Rotation paths and how fast each direction turns (degrees per step)
Each turn is a multiple of 5 degrees from 10 to 175, or 0.
Each row of a path follows its step; steps can be skipped.
path 1
step 1: -0.81, +2.51, +1.29, -1.67, -1.30, +0.70, -1.51, +1.68, +3.50, +0.31, +1.34, +1.01, +3.31, -0.33, +0.06, -0.08, -1.98, +3.63, +0.87, -3.48, +1.01, -1.28, +0.01, +2.03, -1.70, -0.67, -2.75, -1.59, +0.96, -2.29, -0.76, -2.05, +1.15, +1.75, -0.80, +1.88, -1.74, +3.18, -4.88, +1.83, +0.12, -0.62, -1.33, +1.93
step 2: +1.23, +1.75, +0.93, +2.01, -0.15, +1.10, +1.76, -1.63, +2.55, +3.52, +1.57, +2.64, +2.10, +1.60, -1.58, +0.25, +1.07, +1.94, +1.08, -1.37, -1.11, +1.75, +1.24, +1.66, +1.48, -1.54, -2.92, -3.43, +2.34, -0.20, -1.16, +2.03, -2.37, +0.35, +0.62, +2.56, -0.56, +0.47, -0.35, +1.19, -2.71, -1.52, -3.21, +3.89
step 3: -0.79, -0.90, +2.27, -2.81, +0.89, -1.30, -1.80, +0.78, +3.30, -0.78, +1.02, +0.99, +0.41, +0.90, -2.96, +1.56, +0.06, +1.01, -1.94, -4.51, -1.68, -0.12, -0.09, -1.69, +1.21, -0.79, -5.06, -1.37, +2.79, +3.00, +2.05, +1.59, -3.25, -1.51, +0.21, +1.47, -1.26, +1.81, +1.20, +2.02, -0.68, +0.28, -2.10, -0.31
step 11: +1.96, -0.31, +3.76, -1.52, +0.59, -0.96, +0.54, +2.35, +0.24, +1.58, -0.15, +0.46, +2.43, +2.92, -1.47, -0.85, -1.04, +3.20, +1.10, +0.73, -2.53, -1.13, +2.48, -3.82, -0.14, -3.13, -1.85, -0.06, +2.03, +3.16, -0.04, +3.19, -0.61, -1.81, +3.42, +0.14, +0.16, +0.49, -3.20, +2.08, +1.24, +0.49, -0.64, +0.51
step 13: -0.19, +3.25, +0.40, -0.38, +1.20, -1.42, +0.43, +0.46, +1.43, +3.24, +1.07, +1.05, +1.42, +2.74, +0.09, +1.77, +0.12, +0.86, +0.40, -1.81, -1.18, -1.90, +3.45, +0.25, -2.44, -2.81, -0.26, -1.38, +2.63, +0.61, -2.15, -3.75, -1.43, +4.49, +0.43, +0.55, +1.20, +2.56, -1.52, +1.42, -2.59, -0.90, -1.85, +2.55
step 14: -2.17, -0.38, -1.64, -4.18, -0.02, -0.85, -1.58, -0.78, +1.99, +0.74, +3.00, +2.31, +0.67, +3.50, -2.00, +1.58, +0.64, -0.20, -1.04, -0.80, -0.97, +2.54, +1.48, +1.87, +1.39, -2.03, -4.07, -3.10, +1.33, -2.56, -0.38, -1.55, -4.21, -0.55, -1.21, +1.36, +1.19, +0.51, +0.41, +0.08, -0.38, -1.05, -2.65, +1.16
step 15: -0.71, -0.95, +3.54, -2.73, +3.34, -0.73, -0.97, +3.07, +2.50, +1.78, -0.43, -1.17, +0.18, +1.03, +2.06, -0.52, +0.42, -0.44, -3.54, -1.54, +1.78, +0.49, -0.29, -0.81, +0.44, -0.36, -1.92, -5.07, +1.86, -2.00, +0.03, +1.58, -1.78, +1.46, -0.47, +1.49, -1.63, +3.12, +1.39, +2.10, -0.98, -1.44, -3.46, -0.52
step 18: -2.57, +1.50, +1.98, -2.13, -2.61, -2.67, +1.06, +0.85, -1.50, +1.72, +3.17, -0.82, +0.60, +2.22, +0.68, -0.18, -0.69, +4.04, +0.68, +2.15, -3.77, -3.05, -3.75, +0.28, -0.03, -1.47, -0.34, -1.11, +2.47, -1.13, -1.76, +0.04, +2.62, -1.00, +0.30, +0.88, +1.01, +0.33, -2.27, +1.91, +1.10, +0.76, -1.36, +3.36
step 19: +0.38, -0.27, +2.74, +0.30, -1.06, -2.89, -3.27, +0.31, -0.93, +1.20, -2.05, -0.57, +4.35, +3.47, -0.64, -0.41, -1.28, +3.96, +2.46, -1.47, -2.29, +2.36, +1.41, +1.03, -1.18, -2.50, +0.68, -1.86, +4.01, -0.58, +0.46, -2.03, -0.10, +1.09, +0.16, +2.04, +0.44, -0.23, -0.53, +1.86, +1.60, -1.13, -0.92, +2.31
step 20: -0.49, +2.09, +1.31, -0.81, -1.36, -0.16, +0.17, -0.41, +2.10, +0.18, +0.22, +0.72, +3.30, +2.17, +1.37, +3.13, -5.11, +1.57, -0.24, -1.07, -0.73, +2.25, +1.16, +0.32, -1.70, +0.06, -4.83, -3.67, +0.26, -0.06, +0.25, -1.99, +0.58, -2.23, -0.51, +1.53, +0.35, +2.49, -3.95, +0.31, -0.88, +0.39, -2.80, +0.66
Speeds:
+0.31, -0.80, +0.24, +0.49, -0.48, +0.22, +0.92, -0.13, -0.35, -0.03, -0.07, +0.94, -1.05, +1.16, -0.61, +0.00, +0.76, +0.59, -0.40, +1.79, +0.41, +0.70, +0.16, +0.41, -0.28, -0.88, -0.55, +0.82, -0.37, -0.28, -0.77, +0.44, +0.44, -0.36, +0.04, -0.03, +0.49, -0.72, -0.69, +0.11, -0.69, +0.09, -1.13, +0.23 => 155
+0.28, +0.12, -0.71, -1.28, +0.81, +1.23, -0.15, +0.82, +0.52, +0.16, +0.55, -0.01, -0.38, -0.57, -1.39, +0.62, +0.44, -0.18, +0.02, +0.04, +0.81, -0.35, -0.34, +0.65, +0.00, -0.53, +0.56, -0.28, +0.37, +1.12, -0.91, +0.12, -1.66, +0.62, +0.16, +0.06, +0.27, +0.08, +0.11, +0.08, -0.94, -0.04, -0.35, -0.36 => 35
-0.56, +0.84, +0.11, -1.05, -0.48, +0.06, +0.58, +0.89, -0.27, -0.28, -0.13, +0.33, -0.14, +0.07, +0.76, -0.32, +0.59, +0.37, -0.22, +0.14, +0.28, -0.22, +0.04, -0.64, +0.02, -0.19, +0.03, +0.29, +1.02, +0.63, -0.28, +0.93, +0.49, +0.86, +1.24, -0.76, -0.33, -1.33, -0.34, -1.52, +1.12, +0.30, +0.60, -0.46 => 60
-0.79, +0.56, -0.04, +0.45, +0.17, +0.93, -0.48, +0.35, +0.12, -0.34, +0.52, +0.41, +0.20, +1.35, +0.07, +0.48, -0.05, +0.82, -0.44, -0.19, -0.21, -0.18, -0.12, +1.58, +1.38, -0.31, +1.00, +0.36, -0.26, -0.37, +0.60, +0.60, -0.28, -0.92, -1.28, -0.49, -0.19, +0.24, +0.13, -1.21, +0.40, -0.08, +0.44, +0.03 => 170
-1.18, -0.50, +0.14, +1.41, +0.02, -0.12, -0.37, +0.31, -0.26, +0.78, -0.04, -1.17, +0.01, +0.19, -1.15, +0.49, -0.90, +0.22, -0.59, +0.58, -0.48, -0.06, -0.65, -0.54, +0.24, -0.62, -0.48, -0.04, +0.03, -0.28, -0.65, -0.32, -0.67, +0.31, +0.60, -0.79, -0.73, -0.65, -0.50, +0.24, -0.42, +0.38, +1.68, -0.25 => 55
+0.86, +1.16, +0.60, +1.62, +0.16, -0.36, +0.03, -0.17, +0.62, +0.16, -0.57, -0.34, -0.68, +0.49, -0.35, -0.76, +0.74, -0.63, +0.97, +0.06, -0.30, -0.76, -0.24, +0.08, +0.25, -0.71, +0.35, -0.85, +0.76, +0.12, +0.06, +0.10, -0.24, +0.62, -0.14, -0.04, +1.60, -0.57, +0.51, -0.50, -0.07, -0.31, +0.42, +1.03 => 130
-0.36, -0.05, -0.02, +0.52, -1.16, +0.11, -1.47, +0.57, -0.45, +0.37, +0.29, +0.53, -1.24, -1.05, +0.57, +0.28, +0.32, +0.83, -0.77, -0.54, +0.32, +0.10, +0.37, -0.16, -0.31, -1.11, +0.90, -0.17, -0.31, -0.14, -0.51, +0.40, +0.94, +0.88, +0.06, +0.99, +0.25, +0.99, +0.42, +0.24, -0.25, +0.29, +0.57, +0.58 => 125
